In the data rows, 128 means zero.
Some points, each followed by its number:
[ 77  76 144 228  35 133  88 200] 0
[158 162  99  97 179 149 130 124] 1
[158 173 146 163 132  79  82 148] 2
[139 170 118  54 153 135 141  93] 3
[105  32 144 217  87  90 140 151] 4
[182 229 117   4 218 140 162  65] 5
[124 156 190  91  87  74 112  92] 6
[111  79 136 120 143 104 194 112] 7
[ 87  85 139 243  46 127  76 199] 8
[157 115 123 198 140 102 100 155] 9
[153  84  98 138 158 170 143 112] 10
[138 161  96  67 182 158 142 111] 11
[167 206 134  38 202 102 160  82] 12
[ 80  86 151 212  46 125  81 175] 13
[ 86  77 113 180  88 135 112 159] 14
[152 190 142  29 164 135 155  67] 15
[120  95 129 141 143 100 162 115] 16
[173 176  84 113 170 158 101 125] 17
[184 177 108  55 200 161 142  99] 18
[144  92 114 139 161 117 159 121] 19
[102 103 143 100 120 114 175  94] 20
[ 83  37 137 221  78  98 128 176] 21
[141 159 147  89 106 122 113 104] 22
[176 194 106  21 224 153 167  73] 23
[100  70 120 148 111 113 158 125] 24
[ 89  65 127 236  60 135  89 200] 25
[155 168 122  35 170 161 162  74] 26
[108  92 115 134 128 139 138 131] 27
[ 71  87 143 233  33 120  89 197] 28
[163 228 127   0 203 122 156  57] 29
[121  50 124 180 125 118 168 128] 30
[113  76 136 244  75 133  87 197] 31
[102 115 154  99  82 126 150  93] 32
[147  95 128 209 127 109 112 143] 33
[116 144  55 133 154 166 101 146] 34
[127 174 159 201  60 119  31 176] 35
[ 86  62 147 255  57  99  82 212] 36
[144 101  92 105 176 159 156 114] 37
[146 105  80 118 185 166 166 122] 38
[128 122 153  93 140  94 172 110] 39
[118 109 131 212  77 149  72 173] 40
[192 194  89  78 194 164 122 122] 41
[118 150  96  32 175 155 188  99] 42
[128 118 144 196  71 149  59 152] 43
[184 191 127  64 181 144 130  90] 44
[126 167 135  36 159 120 181  74] 45
[181 142  70  74 245 176 192 111] 46
[113  90 139  83 128 143 195  90] 47
[ 74  51 154 255  48 106  90 222] 48
[110 104 123  70 145 121 190  95] 49
[ 73  91 168 228  25 110  81 190] 50
[120  95  91 203 122 158  91 184] 51
[127  91 126  97 160 120 195 102] 52
[153 236 117  89 148 129  63 132] 53
[115 136 200  88  70  77 134  76] 54
[ 95  86 143 219  68 127  95 184] 55
[166 111  63 105 225 174 177 118] 56
[122 157 144  66 138 113 157  98] 57
[112 173 116  54 152 140 129 105] 58
[147 147 121  98 165 144 126 106] 59
[194 167 127  88 174 131 123 113] 60
[146 145 144 106 121 136 120 103] 61
[ 88 101 128 163  79 124 109 146] 62
[129 109 156  84 152 102 197  86] 63
[184 138  93  85 196 159 150 110] 64
[103 134 179 216  30 103  50 180] 65
[146 196 109  23 185 153 159  81] 66
[122  84 123 128 143 124 176 104] 67
[ 91  84 121  88 134 127 185 104] 68
[ 74  74 133 226  38 130  87 195] 69
[ 78  50 126 185  89  99 142 147] 70
[ 79  80 156 216  39 128  99 181] 71
[161 202 113   3 196 148 166  56] 72
[ 93  50 117 172  97 122 150 146] 73
[126 129  94  57 167 154 182 110] 74
[124  98 146 186  84 139  95 150] 75
[ 95  83 160 255  47 108  72 208] 76
[ 71  51 108 196  72 140 112 172] 77
[119 125 134  60 152 134 197  84] 78
[117 127 163 121  90  98 103 116] 79
[195 215 129  64 188 140 120  94] 80
[ 98  87 137 229  70 129  90 186] 81
[199 151  86 147 165 153 113 138] 82
[134 112 140 119 127 115 152 104] 83
[132 109  87 121 156 170 131 110] 84
[ 91 135 168  42 127  84 200  76] 85
[207 166  99  71 221 173 160 106] 86
[107 100 141  97 112 137 179  99] 87
[160 131 120  96 184 112 159 114] 88
[103  98 162 216  82  79 101 162] 89
[110  63 134 181 129  94 163 140] 90
[ 88  67 113 230  87 129 102 193] 91
[128 133  97  62 170 157 176 109] 92
[172 135 131 131 145 116 120 114] 93
[137 124 159 143 110  79 130 116] 94
[129 110 135 112 152 100 168 112] 95
[164 194  99   7 224 142 187  72] 96
[ 81  53 151 221  62 105 114 179] 97
[161 150 148 151 121  96  91 123] 98
[ 93  95 157 225  41 127  83 185] 99
[124  94 158 166 110  76 141 127] 100
[ 97  94 109 204  93 130  89 182] 101
[ 85 130 177 118  71  82 117 116] 102
[ 61  92 149 216  33 109  70 187] 103
[164 151  80  29 228 173 191  90] 104
[115 143 111  74 133 132 147 103] 105
[182 213 114   7 221 145 171  80] 106
[113  66 125 164 105 117 155 111] 107
[ 95  93 133 101 120 117 181 105] 108
[104  93  85 150 124 153 117 141] 109
Which point above is nearest to each new point, looking only along the 2 directions in which the numbered points spread most? Its number follows each.
[107 153 139 116  91 119  88 124] 98
[125  91 170 171 104  76 141 130] 100
[196 209 115  47 190 164 126  92] 80
[133 151 176  99 105  82 122 103] 6
[145 134 107 130 155 120 112 120] 93
[149 161  98  29 206 154 196  83] 104
[175 149 100  58 218 173 165  95] 15
[144 159 155  87 125 114 111 105] 22
[151 146 129 103 152 121 136  94] 59
[150 169 145  70 138 123 135  88] 58
[130 123 113  82 165 141 163 102] 57
[ 74  56 162 253  40  91  86 205] 48
[122 114 103  60 167 157 191  95] 78
[ 82 152 193 147  21 101  64 142] 51
[109  64 157 212  86  69 120 152] 77
[196 233 103  51 200 149 109 106] 80
[107 143 179  72 113  77 159  89] 39
[117 124 111 109 122 136 128 103] 10
[168 206 120 161 110 144  43 163] 2
[117 113 151 210  89 100  78 177] 40
[135 168  90 159 126 155  74 159] 2
[126  88 107 196 126 120 110 163] 33
[134 152 187 181  59 107  48 156] 43
[152 132 121 194 132 135  89 165] 9
[ 76 100 148 187  54 120 104 164] 89
[ 74  84 151 162  56 125 122 135] 14
[130 154 196 122  59  83  91 100] 79
[143 171 137  55 165 106 162  82] 56
[139 171 117  67 146 144 120 109] 1
[ 97  56 122 217  96 125 126 179] 77
[144 172 101  21 220 138 195  68] 104
[132 131 168 188  90  76  73 149] 51
[ 99 138 145 126  70 130  84 130] 9
[ 76  46 123 212  67 128 111 178] 97
[152 163 144 141  99 119  56 132] 2
[122 182 151 143  66 123  43 147] 2
[179 135 101 197 144 146  79 163] 2
[ 73  83 148 183  59  91 110 161] 77
[122  82 164 213  90  80 109 160] 89
[117  77 156 192  96  82 147 134] 73
[ 90  92 153 203  51 125  89 177] 55
[138 122  80  81 182 181 178 115] 92
[107 121 142 177  67 151  72 142] 51
[105  78 147 120 119  97 195 111] 7
[181 106 110 221 143 124  91 163] 9
[140 169 151  48 142 117 163  77] 56
[194 118 110 175 161 133 111 139] 98
[101 103 116 199  88 147  85 174] 101
[158 179 123 127 150 118  90 146] 82
[153 168  80  16 211 176 189  85] 104
[166 219 101  74 148 158  80 115] 53
[100 116 127 202  73 143  77 182] 40
[151 176  90  30 213 145 174  73] 104
[193 129 106 157 171 145 110 129] 34
[116 123 133 106 111 126 126 103] 10
[166 172 135  79 158 109 125  96] 1
[105 107 165 110  83  98 130 108] 27
[197 176 115 128 174 129  95 126] 17
[ 80  70 132 220  54 129  98 190] 71
[166 123  93 190 156 140  91 160] 2
[137 175 112  12 188 150 183  61] 104
[107  83 132  95 123 143 191  98] 68
[ 78  43 118 233  72 113 116 187] 97
[161  88 127 214 134 120 112 152] 33
[ 89 114 164 154  57 101 106 141] 62
[201 222  98   0 235 161 163  68] 5
[121 133 169 187  71 102  60 151] 43
[139 146 167  84 109 116 130  93] 84
[147 139  95  59 182 159 165  97] 56
[139 178 118  70 148 141 111 104] 1
[201 232 113  41 204 144 129 102] 80
[ 93  98 113 176  93 134 107 149] 62
[154 147 114 131 169 115 128 125] 22
[102 112 146  76 115 137 176  84] 52
[ 95  42 151 230  64 112 111 173] 97
[191 160 144  89 163 131 131  96] 1
[135 183 148 140 124  90  76 139] 2
[125 136  90  97 155 155 130 110] 59
[ 98  81 139 204  60 137 101 170] 89
[ 69  32 149 255  32 107  82 222] 48
[100  86 136  85 114 139 183  95] 68
[134 142 102 126 115 160  91 118] 34
[ 88 111 128 187  66 132  88 170] 101
[161 145 118 109 157 142 125 106] 59
[137 150 165  68 130 125 155  77] 57
[ 81 124 166 143  48 118  95 128] 62
[149 142 102 189 134 157  69 166] 2
[158 129 114  84 189 140 168 103] 56
[199 224 121   6 214 179 159  63] 5
[ 93 122 198 126  60  69 115 103] 100
[ 88 114 112 144  99 130 104 146] 109
[ 97 136 151 208  40 122  51 187] 65
[160 176  87  27 220 161 196  84] 104
[175 139  56  49 251 189 207 100] 104
[120 214 131   0 178 111 170  54] 104
[ 86  70 150 193  63 125 108 158] 77
[173 168 105 200 129 155  56 174] 2
[ 99 120 180 118  74  61 116 119] 102
[120 199 143  18 174 108 163  61] 46
[149 142 101  98 161 164 130 111] 59
[107  65 128 176 114  85 155 137] 90
[187 173 126 134 144 127  76 133] 82
[120 152 177  91  99  88 109 101] 6
[114 156 153 171  69 121  53 161] 43
[190 235 110   2 218 162 165  61] 5
[109  51  96 228 104 151 113 181] 89
[188 121  81 206 174 148  99 157] 2
[ 74  45 145 255  48 100  94 213] 48
[185 171 108  83 170 153 127 106] 60
[158 129  83 124 169 166 117 123] 22
[ 99  55 116 221  84 133 100 180] 91
[ 99 105 140 136  78 133 120 126] 102
[149 143 113  65 174 159 169  91] 56
[111  83  86 144 134 154 145 140] 27
[170 144 114 110 179 119 148 115] 59
[184 160  85 104 207 158 135 117] 60
[207 226 119  35 193 156 121  97] 80
[124 119 126 204  90 147  73 175] 43
[ 97  75 115 150  96 138 137 125] 100
[152 115 114 192 143 120 103 150] 9
[190 242  93  37 216 134 118 102] 80
[ 96  72 102 213  88 145  98 191] 89
[133 144 190 128  61 107  84 121] 9
[ 85 109 163 120  75  72 122 118] 100
[121 177 100 112 135 135  84 124] 82
[116 126 105  38 159 161 204  90] 78
[ 84  33 123 227  86  97 138 173] 21
[209 216 117  54 205 156 123 105] 80
[107 112 126  40 168 131 222  78] 85
[168 165  79   6 228 178 198  77] 96
[167 170 118  47 189 162 162  83] 15
[125 166 169 126  72 118  57 132] 2
[117  65 112 170  99 150 145 131] 100
[ 85 105 165 113 101  52 166 123] 24
[132 154 186 203  55 115  35 168] 35
[200 237 104  38 205 160 112  98] 80
[ 99 109 141 163  87 119  97 145] 33
[122 101 154 107 114 113 162  92] 67
[117 152 121  65 146 121 157 102] 57
[138 164 105  28 213 119 193  76] 104
[203 245 125   0 215 167 157  50] 5
[133 168 109  34 170 152 172  89] 26
[ 70  72 131 211  42 137  97 185] 71
[186 187 103  72 185 147 134 113] 44
[165 189 110   7 218 148 181  63] 96
[ 75  78 156 191  44 111 112 159] 77
[139 190 146  41 164  90 170  80] 26
[110  91 123 193  89 139  95 162] 75
[149 150  99  23 202 146 201  81] 104
[ 75  43 145 251  37 102  91 200] 48
[205 152  90 123 193 171 113 127] 17
[202 198 121  88 191 135 103 110] 41
[133 113 166 242  91  94  67 187] 65
[100 104 138 138  89 124 116 115] 102
[119 160  83 161 137 151  73 168] 2
[152 176  84 164 138 172  68 161] 2
[194 223 124  46 199 134 132  93] 80
[ 82  97 153 144  66  95 125 133] 100
[134 132 134 165 123  99  93 129] 9
[158 144 118 102 152 141 141 111] 59
[192 151  94 179 155 144  83 152] 2
[ 96  93 110 212  86 144  82 184] 101
[178 238 114   0 221 133 162  64] 5
[140 175 152  59 130 131 129  86] 58
[189 168 105  85 202 151 134 107] 44
[105  71 117 157 140  98 161 134] 24
[142 149 109  94 185 109 164 117] 88
[119 132 112 138 115 141  96 134] 98
[104 133 144  73 122 104 165  88] 39
[109 109 142 220  81 129  72 180] 40
[158 112  76 181 159 173  95 154] 98
[102 103 157 140  89  83 128 120] 100
[109  85 151 217  92  81 114 158] 89
[154 170 104  37 205 148 178  86] 46
[103 116  76 139 137 154 113 145] 79
[152 151 125  94 150 120 131 106] 59
[126 110 175 249  72 100  58 193] 65
[120 131 143  62 143 139 183  71] 78
[ 71  73 139 187  62 116 107 166] 77
[134 116 121  71 171 162 181  97] 74
[188 183 108 115 175 139  96 127] 17
[ 87  42 135 218  98  95 134 167] 4
[ 78  43 137 255  44 103  91 211] 48
[194 167 107 136 152 152  83 130] 82
[165 104 129 206 134 106  99 162] 9
[142 163 169  69 121 107 144  81] 88
[ 86  68 155 255  48 100  82 211] 36
[107  76 150 127  90 130 165  95] 24
[ 74  82 139 156  58 125 118 134] 14
[ 80 107 137 185  52 132  80 168] 101
[ 87  81 117 124  92 149 141 103] 24
[170 173 153  82 129 126 113  87] 1
[160 176 154 103 140  95  97 112] 82
[ 86  96 118  49 145 121 215  94] 85
[145  94  57 164 189 172 131 157] 6
[120 169 134  79 162  86 152 106] 88
[186 173 131 111 133 124  86 119] 82
[162 140 109 163 158 113 103 143] 98
[180 138 103 130 170 143 125 124] 22
[203 213  94  56 206 167 133 111] 80
[109 129 154 176  61 123  75 150] 51
[197 224 126   6 227 144 164  62] 5
[ 96 124 179 223  26 127  55 183] 65
[ 88  91 124  92 119 127 194  98] 68
[ 79 117 146 181  58 114  88 163] 101
[131 179 145  64 134 113 126  86] 58
[192 237 114   2 220 148 162  64] 5
[150 175 161  77 131  88 126  88] 59
[191 172 120  95 179 142 120 104] 60
[113 131 146  84 130  96 167 111] 39
[104 102 103 213 100 143  76 175] 40
[191 207 126  94 177 109  99 122] 17
[ 96  74 112 164  96 146 137 145] 100
[223 204 125  60 187 165 120  94] 80
[111  78  65 175 120 173 107 165] 33
[146 153 156 142 112  81  96 114] 98
[111 113 108 213  87 149  74 191] 40
[ 86  33 129 208  92 102 136 161] 4
[137 139  92  96 185 129 151 108] 88
[128  88 147 113 150  83 197 102] 68
[155 154 172 101 107 118 108  99] 93
[140 202 108  63 161 144 103 107] 60
[106 135 179 162  58 105  73 145] 51
[205 161 100 167 163 135  93 145] 82
[133 165 152 163  85 126  61 148] 2
[102 145 155  76 122  84 162  92] 39
[ 91  84 158 163  63 117 115 139] 14
[ 83  77 164 220  46 105 100 184] 71
[ 94  95 110 195  87 132  91 177] 101
